In the data rows, 128 means zero.
Here are some points, one per row:
[ 58 118 129 183 124 196 158 124 119 179 136 115  91 156 124  69 143  88
 141 126 166 193  94 143 133 114  91 128 184 119 152 188 113 121 164  80
 104  98 136 110  85]
[124 123 157 149 122 104 116 146 179 116  90 137 125  93 156 154 155 106
 182  55  92 132 137 130 124 101 142 185  82 154 111 127 123 146 112 110
  92 105 112 176 121]
[120 129 137  87 129 147 133 129 136 181 120 156 130  58  82 166 106 144
 164 133 144 162 118 148 179 111 117  68 138 181 143 158 107  82 121 127
 134 131 166 137 191]
[146 106 102 183 149  74 108 179 159 129 143 136 153 106 148 146 109 164
 104  63  73  71 171 126 180 129 121 139 108 110 168  63 154  73 150 144
 129  86  86 115 108]
[ 97 183 106 131 141 154 103 184 123  90 181 134 140 202 162 115 203 171
  96 156 172 161 194 146 118 116 101 110 121 112 161  85  90  71 169 169
 102 164 152 190 113]
[144 142 123 124 124 189  97 127 113 181  77 180  83 126 117 124 103 101
  77 129 134 118 211  84 152 122  82 169 108 115 169 134 152 116 129  93
 100 140 143 111 106]
[144 146 151 104  56 110 162 142 115 133  81 115 130  86 145 130 157 152
  93 110 145 112 126 159 173  91  94  99 151 172 175 136 104 122 114 143
 141  73 103 124 161]
[116 150  96 154 154 187 109  79 110 107 168  81 139 112 125 127 199 100
 122  67 156 144 119 113 173  92 158 178  80 202 121 152 128 186 159 120
 105 169 147  72 195]
[150 139 200 114 121  59 158 105  82 147 111  90  76 157  80 159 125 124
 121 143 196  75 152  66 134 116 163 135 106  88 124 106 119  77 144 133
 150  74 142  98 133]
[ 66 137 148 140 103 148 103  76 141 161 157 118  95 127 114 176 169 131
  67 139 151  86 117 158 142  99 185 112 121  80 114 107 176 155 139 112
 133 162  65 123 122]
[140 133 164 127 138  78 111  83 139  70  87 132 113 117 106 131 104 113
 128  80  92 107 127 145 132 129  59 174  81 123 189 124 111 148 144 134
 106 119 130 134 109]
[ 92  76 163 143 101 111 180 114 124 101 184 165 124 119  98 173 168 133
 137 146 115 169 168  78 140  87  88 135 120 117 153 181 141 156 171 114
 135 181  86 119  98]
[ 90 118  68 147 118 111 145 176 152  75 111 180 158 146 161 130 180 135
  85 175 135 100  69 177 165 183 176  93 102 109 150 184 135 128 126 194
 117 108 181 120 165]
[130 161  98 163 131 141 100 128 140 201 137 152 119 106 156  81 147 147
 155 188 113  98 127 122 144 149 136 162 115 165 154 121  61 119 137 120
 132 128 113 127  58]
[ 70 151 101 134 157 134  73 179 123 119 113 138 116 133 160 160  90 121
 139 174 156 113  99 126 136 179 146 104 134 163 140 171  77 101 167 110
 127  66  70  90  99]
[124 114 175  94 187 147  87  74  72 114 167 169 124 121 148 116 105 150
 157 112 158 165 145 148  89 128 155 115 140 106  80 115  87 175 110 126
  95 103 138  89  69]
[197 177 164 149 101 178 134  95 183 188  92 131 122 172 142 152 141 104
 114 159 109 186 161 148 172 167 175 116 164  84 192 139 148 142 112 107
 122 183 134 190 151]
[124 161 117  66  95  99  97 101 133 100 152  69 161 149 130  89  92 101
  84 150 106  83 176 110 142 147 114 171 133 123 148 125 117 170 113  92
 129 103 156 116 109]
[108  96 104 126 158 123 202 173  71 177 130 117  92 118 131 124 134 113
 118 100 107 160 134 124 149 131 166 170 135 118 172 119 173 127  96 210
 165 164 105 173  79]
[121 153 109  66 153  83 107  93  73  89 114 125 128  79 168 110 110 106
 112 126  74 156 136 145 127 101 180 195 124 109 116 182 176  85 196  93
 111 145 167 156 169]
[ 68 179 152 123 103 134 112 138 102 114 153  85 106 122  82 116 142 148
  94 122 100 128  95 155 163 139  80 143 190 103 118 106  91  97 136 103
 197 129 168 175 102]
[106 133 129 139 132 208 136 159 140 109 128 177 127 175 116 177  86 165
  70 119  98 104  78  45  83  73 151 168 195 174  96 128 129 141 111 122
 114 132 123 124 126]
[148 131 138  49 148  99 118 159 109 104 100 117  62 150 172  67 174 168
  66 108 144  79 131 116 137 172 145  92 160 160 162 181 196 151  73 114
 112 121 118 140 124]
[ 60  85 160 130 214 133 162 138 122 172 122 110 142 100 172 156 136 182
 138 128 137  82 182 128 124 201 132 119 145 108 104  97 139 145 202 137
 113 129 159 128 139]
[156 190 113 184 123 117 115 163  90 152 120 109 127 124 128 174  96 117
 128  95  68 157 113 160 133 183 143  64 107 171 108 151 184  94 176 157
 120 125 101  75  80]
[112 111 123  86  69 127 126 125 118  84  79 143 121 160 152 165  93 118
 103 180 131 164 194 174 178 102 149 141 140 179  92  79 101  93 159 129
 148  98 115  68 186]
[123  60 101  74 117 101 145 121 162 165  73  88 101  89  79 140 155 191
 204 177 103 142 126 127 160 123 178 141 140 112 133 189  84 137 126 130
 101 131  89 153 122]
[ 74 130 151 123 107 123 146 127 133  78  65  80 186 104  92 193 133 131
 121 197 107 107 146 123 111 132 138  94  82 133 106 120 123 143 116  62
 132 158 116 161 122]
[163 154 186 190 117 151 106 103 187 148 139  81 133 121 119  85  89 139
 123 143 145 132 108 138 108 119 118 103 132 118 133 118 183 105 108 142
 102 132  82 122 155]
[176  87 122 166 102 110 141 109 140 173 142  88 100 152 189 123 119 171
 114 133 168 133  95 111 122  88  65  85 102 141 140 103 124 148 205 142
 119 114 206 129 111]
[137 111  84 127 197 110 152 117 159  94  95 131 132 146 134 164 133 125
 159  71 188 116 153 110 160 111 111 121 180  52  88 134  81  96 137 152
 120 180 132 119 136]
[191 124  97 100  60 144 110 144 111 172 120 129 113 131 122 190 203  76
 155  91  96 134 100 125  98 189 117 190 174  63 120 128  76 152 123 167
  86 128  98 102 145]
[143 169 128 144  85 138 113 178 180 145 114 128 134 108 190 190 114  69
 162 153 200  89 166  66 140 144 114 145 122 142  71 126 150  99 110 158
 145 123 181 137 122]
[ 74 135  93 147 112 148 118 140 170 101 118 144 126 127  67 126  83 162
 119 126 131 156  81 147 161 142 131 136  74  89 149 110 166 163 145 102
 149 117 132 154 167]
[185 164 182 166 148 122 143 131 166  89 123  81 104 161 110  75  89 116
 128 135 149 116 123 145  94 178 132 108 177 108 113 183 153 124 197 116
 118 108  83 174 190]
[170 119 147 154 176 202 114  92  57 159  58 118 170 154 113 113 133 121
 154 155 103  41 120 100 197 134 127  75  92 136 175 155  93 152  87 128
 155 132 152 125 143]
[121  62 166 105 160 128  46  54 178 146 115 161 174 171 132 127 137  88
  67  70 147 161  79 152  93 152 140 120 140 162 126 123 106 101 137 173
 193 148  73 183  94]
[152 118 152  99 178 185 149 114  82 113 146 140 148 157 100 139 146 125
 189 147 113 119 120 154 126 107 119 144 118  90 150  74 166  82  81 113
 184 112  96 135 119]
[159 147 167 122 139 167 157 127 189  75 160 118 115  76 133  98 132  96
 162 127 127 154 133 175 121  76 129 138  95 101 129 143 128 144 111 159
 149 108 136 135  92]
[106  80 132 173  69 151 122 100 158 116 125 122  69 177 195  65 113 167
 185 140 121 133 179  84 126 134 194 124  84 142 137 138  87  75 128 120
 135 122 119 142 125]
[125 135 189 141 153  75 132 179 142 146 115 143 130 165 155 140 206 100
 116 148 127 147 139 173 131 108 167 130  84 149 100 114 146 154  89  53
  65 148 120  95 126]
[ 95 131 161 119 105  75 130 163 119 168 117 183  70 145  90 130  95 156
 150  92  85 143 124 145  98  92 154 127 123 133 122 123  83 148 150 120
 116 132 136 104 195]
[145  72 140 132 123 153 178 151 111 117 177 144 188 128 154 132 112  87
 107 113 178 118  81 190  74 149 174 145  77  89 185 154  88 136 125 132
 116 171 139  98 168]
[134 146 134 161 170 113 142 100  97 154 209  72 135 139  95 131 137  88
 107 114  91 115 135 112 159 159 165 139 118 149 132 127 114 120 125 116
  50  90 153 134 142]
[150  93 164  99 128 152  89 174 148 142 135 139 103 167  78  77 187 169
 126 190  74 153  95  95  96 107 118 187  78 147 127 121 165 103 189 189
 158  92 148  95 184]
[150 125  89 135  86 128 187  81 124 182 185 182 185 147 140 116 145 161
 162 106 144  57 129 167 118 140  74 129 143 109 106 111 126 155 155  61
 171 118  68 136 163]
[143 149 169  90 131 184 105 129 174 141 170  81 143 137 130 216 108 140
 143 128 125 112  93 108 107 109 148 123 151 128 130 183 191 117 171 132
 138 112 119 185  70]
[158 135 127 136 149  95  80 146 148 121 173  74 120  72  97 137 169 175
 164 140 135 182 110 124 107 118  77 100 147 130 148 123 123  95  53  97
 129 161 173  51 148]
[194 105 168 140 174 103 163 208  64 155 160 171 175 144 136 148 112 118
 115 158 172 183 118 134 112 150  96 141 107 175 131 124 120 183 143  70
 178 144  88 176  82]
[114 172 185 150 168 172 163 150 124 104 122 109  90 139 188 148  77 127
 133 124 101 137 106 180 129 105 101 186  84  60 118 162  99 114 107 120
 156 147 104  91 133]
[ 77 158 149 125 132 104 110 120 165 146  85 157 122 131  88  90 169 114
 131  76 177 130 134 191 143 111 128  99 106 118 106 128 124 174  90 157
 148 135  80 104 130]
[126 119 131 117  98  92 152 125 168 151 160  99 184 156 116 114  97  99
 128 127 114 159 133 121 143 183 112 120 178 120  66 174 140 140 123 115
 178 128 144 104  84]
[ 85 176 174 192 122  74  77 122  85 155  89 138 161 103 189 120 180 182
 141 148 119 107 132 125 100 136  79 148 140 110  93 140 123 181 135 179
 140 165 185 198 152]
[111 113 148 136 122 148  50 170 115 133 171 149 115  79 142 124 110 118
 144 134 158 133 104 113 162 158 124 167 154 119 117  70 133 140 106 119
 121  82 107 148 192]
[177 138 127  76 181 164 148 143 165 196 117 110 159 111 104 129 109 170
 105  88 124 116 196 165 141  72  97 149 132 132  78 175  95 130 124 187
 156 150 114  58 140]
[ 98 125 126 162 135 127 129  70 125  87 188  79 117 124 177 181 136 139
 118 118 143 129 112 123 201  82 180 139 116 110 173 168 123 155 117 150
 150 111 142  96 110]
[102 128  69  78  98 150 112 126  72 157 128 140 127 105 138 120 116 168
 168 106 198 131 128 150 131 143 121 179 107 118 123  82 188 106 119 131
 137 108 132 117 126]
[108 126 138  64 123 145 188  87 156 123 132 180 161 112 155 124 167  69
 134 125 124 121  57 102 125 159  75 127  61 133  88 133 116  69  99 106
 132 128 172 131  97]
[149  54 159 164  84 103 150 156 104 121 121 101 154 178  67 121  89 141
  91  75 163 139 122 148 126 133 146 145 122 131 140 130 105  91  76 131
  64 145 165 143 134]
[191 176 124 124 139 153 178  68 164  66  97 141  96 135 141 157 147 213
 132 138 127 152 131 177 122 158 145 140 122 178  76 115 127 168 107 151
  99 131 137 104  94]
[118 119 129  79 153 127 104 144 180 134 141 128 117 145 137 108 131 136
 189 165  78  64  96 150  82 128 111  74 181 144 191  78 189 122 170 128
  63 144 179  95 129]
[130 124  73 154 136 127 171 117 159  97 120 146  87 143 104 103 157 122
 109 129  84 104  83 125 146 134  82 137 132 138  86  69 133  78 137  88
 155 146 118 101  88]
[121 145 102 122 136 133 149 125 182 126  87 119 112 115 153 116 109  69
 112  72 136 154 147 128  98 164 137 146 153 191 197 113 144 132 149  72
 197 129 182 116 150]
[ 86 117 180 148  71 110 144  98 121 103 162 158 110 116 181 120 135  95
 164 161 104  85 188 146  69 165 124 130 180 113 129 141 144 157  87 187
 151  98 139  66 150]
[108 143 110 146  71 100 147 124 113 139 168 166 115 100  90 169 124 132
 108 149 125 109 191 146  55 109 120  98  87 157 136 193 159  89  97 184
 137 114 177 185 124]
[107 146 135 114 104 143 178 130  75 102 118 111 191 184 136  74  83 115
 203  95 136 146 115  70 147 123 139  78 114 143 163  83 179 141  92 150
 123 175  92 136 142]
[134  71  78 154 193 117 162 122 132 128 155 177  99 145 149 135  88 121
  72 151  96 141 111 134 182 124  82 131 170 168  67 133 129 145  84 142
 115  65 125 195 202]
[115 123  83 133 102 149 157 149  78 144  97  29 125 107 156 128 148  94
 124 170 137 145 115 127 114 104  96 112 122 143 105  66 142 179 158 155
 123  76  79 131 147]
[116 122 165  65 117 119 121 119 149 118 112 148 166 117 138 118 126 134
 121 123 130 126 130  67 161 165  70 168  97 158 107 133 132 125 131 148
  60 135  78 108 120]
[102 167 142 139 116 124 151 144 125 137  85 128 137  99 131  66  95 162
 122  92 104 148 104  61 133  79 131 100 143  91  96 112 119 121  65 117
  84 120 127 143 121]
[145  91 113  91  97 142  90 123 118 108 187 113 113 102 157 138  70 130
 129 153 104 134 127 177 201 124 126 108 154 175 108  85 100 121 125 142
 102 205 153 158 110]
[ 99 119 144 137 100 129 125 136  83 109  70 126 184 116 112 130 129 122
 131 106  74 127 129 180 100  66 167 122 211 140 157  78 101  97 161 133
  96 110 165 111  68]
[139 152 128 121 107 151 125 121 108  87 107 143 104 103  60 114 147 114
 108 107 154 110 140 120 144 165  94 102 110 112  75 147  76 145 165 121
 112 119 126 156 123]
[184 123  97 190  84 130 123 120  95  72 111 123 114 136 141 128 123 174
 157 115 105 132 118 117  98 156 171 154 171 162  92 128 158 107 128  91
 197 197 127 120 133]
[133  79  96 127 121  76  95  95 117 158  94 160 201 174 152 131 134 153
 100 143 101 206 101  97 122 112 115 105 115  53 129 166 150 128  90 101
 139  77 131  99 110]
[123  62 180 110 150 163 125 159 147 100 121 113  96  60 105 137 137  90
 108 140 133 159 135  91 123 165 146  90 122  95 134  51 117 159  83 137
 139 135 143 133 124]
Along one direction, these points spread out more than along any other. Take the direction at right angles to it along which they spread out most. Go by this last direction. How many in every 100 of the points above lie lower along it than each point below? Answers are rounded to whole numbers. More than half of the points above lie lower than the first one.
[114 134 125 154 150  83 107 128 115 124 128 135 123 172  83 103 118 125
 193 135 201 107  90 140 148 129 106 202 174 174 149 152 189 126 109 118
 166 124 160 156 118] 84
[135 159  68 148 141 146  86 188 126 128  98 146 180  85 120  94  99 127
  77 165 161  77 128 117  70 113 177 149 145  73 140 132 124 137 122 106
 134 153 143  88 139] 61
[ 95 151  91 118 167 128 131 127 134 126 114  90 149 138 115  89  89  93
 142 184 101 117 143 166  82 110 116 171 122 180 124 125 104 122 106 175
 102 131 108 180 114] 57
[176 159 111 141 176 112 190  63 155 152 138 182 177 104  78 129 178 108
 126 156 167 158 132 104 121 114 206 142 182 131 117  57 128 123 143 113
 132  52 145 143 140] 55
[145  76  55 148 143 127  92 115 138 112  84 117  95 184  91 160 112  72
 151  97 162 121 170 161  91  72  76 106 105 112 122 127 155 195  92 122
 108  95 148 140  75] 34
[196 172 105  68 123 101 124 162 107  76 155 154  97 142 131 152 113 139
 184 116 128 124  94 145 145  77 139  89 104  96 141 115  79 201 138 124
 129 120 145 145 118] 24
[155  93  80 102 111 138 143 129 148 126 161  55 160  76 146 112 135 181
 100 104 148 107 117 113  51 125 137 158 112 130 150 154  86 109 101  80
 118  94  99 149 123] 49
[147 165  95 121 115  79 111 124 141 178 133  97 130 166 102  88  97 103
 160 115 127 146 117 105 108 174 153 112 106 132  58 119 114  99 134 138
 159 148 186 133 107] 78
[105 123  89 123 170  90 112 108  86 153 152  83  55 154 145 189 120 122
 113 133  98  94 122 125  84 130 102  99 104 117 119 127 117 105  68  73
 140 194 101 134 193] 49
[133 113 108 159 109  92 120 131 147  97 148 155 153  99  57  90  98 140
 127 159 131 127 132  91 133 157 126 167 149 129 131 129 144 151 134 157
  86 197 110  95 106] 46
[123 130 106 111 115 163 121 119 102 112 113 128 106 110 118 133 125 166
  76 102  72 174 150 110  84 210 129  96  96 108 162 104 122 167 126 141
 155  70 141 110 116] 53
[149 102 126 147 135  66 156  92  89 109 105 163  89  70 134 122 100  61
 115 177 158 135  68  73 123  90 117 113 160 145 167 130 111 131 160 161
 139 185  82  95 111] 49
[130  91 128 101 131 130 101 202 159 116 194 140 133 144 123  68 155  87
 137  95  84  83 167  99 158  89 176  63 155 152 108 161 128 160 141 109
 201 109 133 132 129] 74
[162  84 124 148 104 157 101 127  85 112 126 148 127  66 132  90 140 101
  97 134 131  96 132 158 135  95 144  66 103  94  47 152 173  84 155  94
  92 125 132 137 113] 49
[102 192 105  78 129 109 161  98 137 169 160 166 123 160 148 128  70 141
  87 112 139 153 113  90 117 119 140  90 120 118 164 109 137 128 140 125
  68 176  96 128 130] 75
[134 151  97 157 165 133  76 121 115  91 141 145 168 138 119 149 176 133
 182 122 118 166 191  70  87 128  85  70 129 130 165 148 113  71 139 169
 130 110  74 139 194] 59
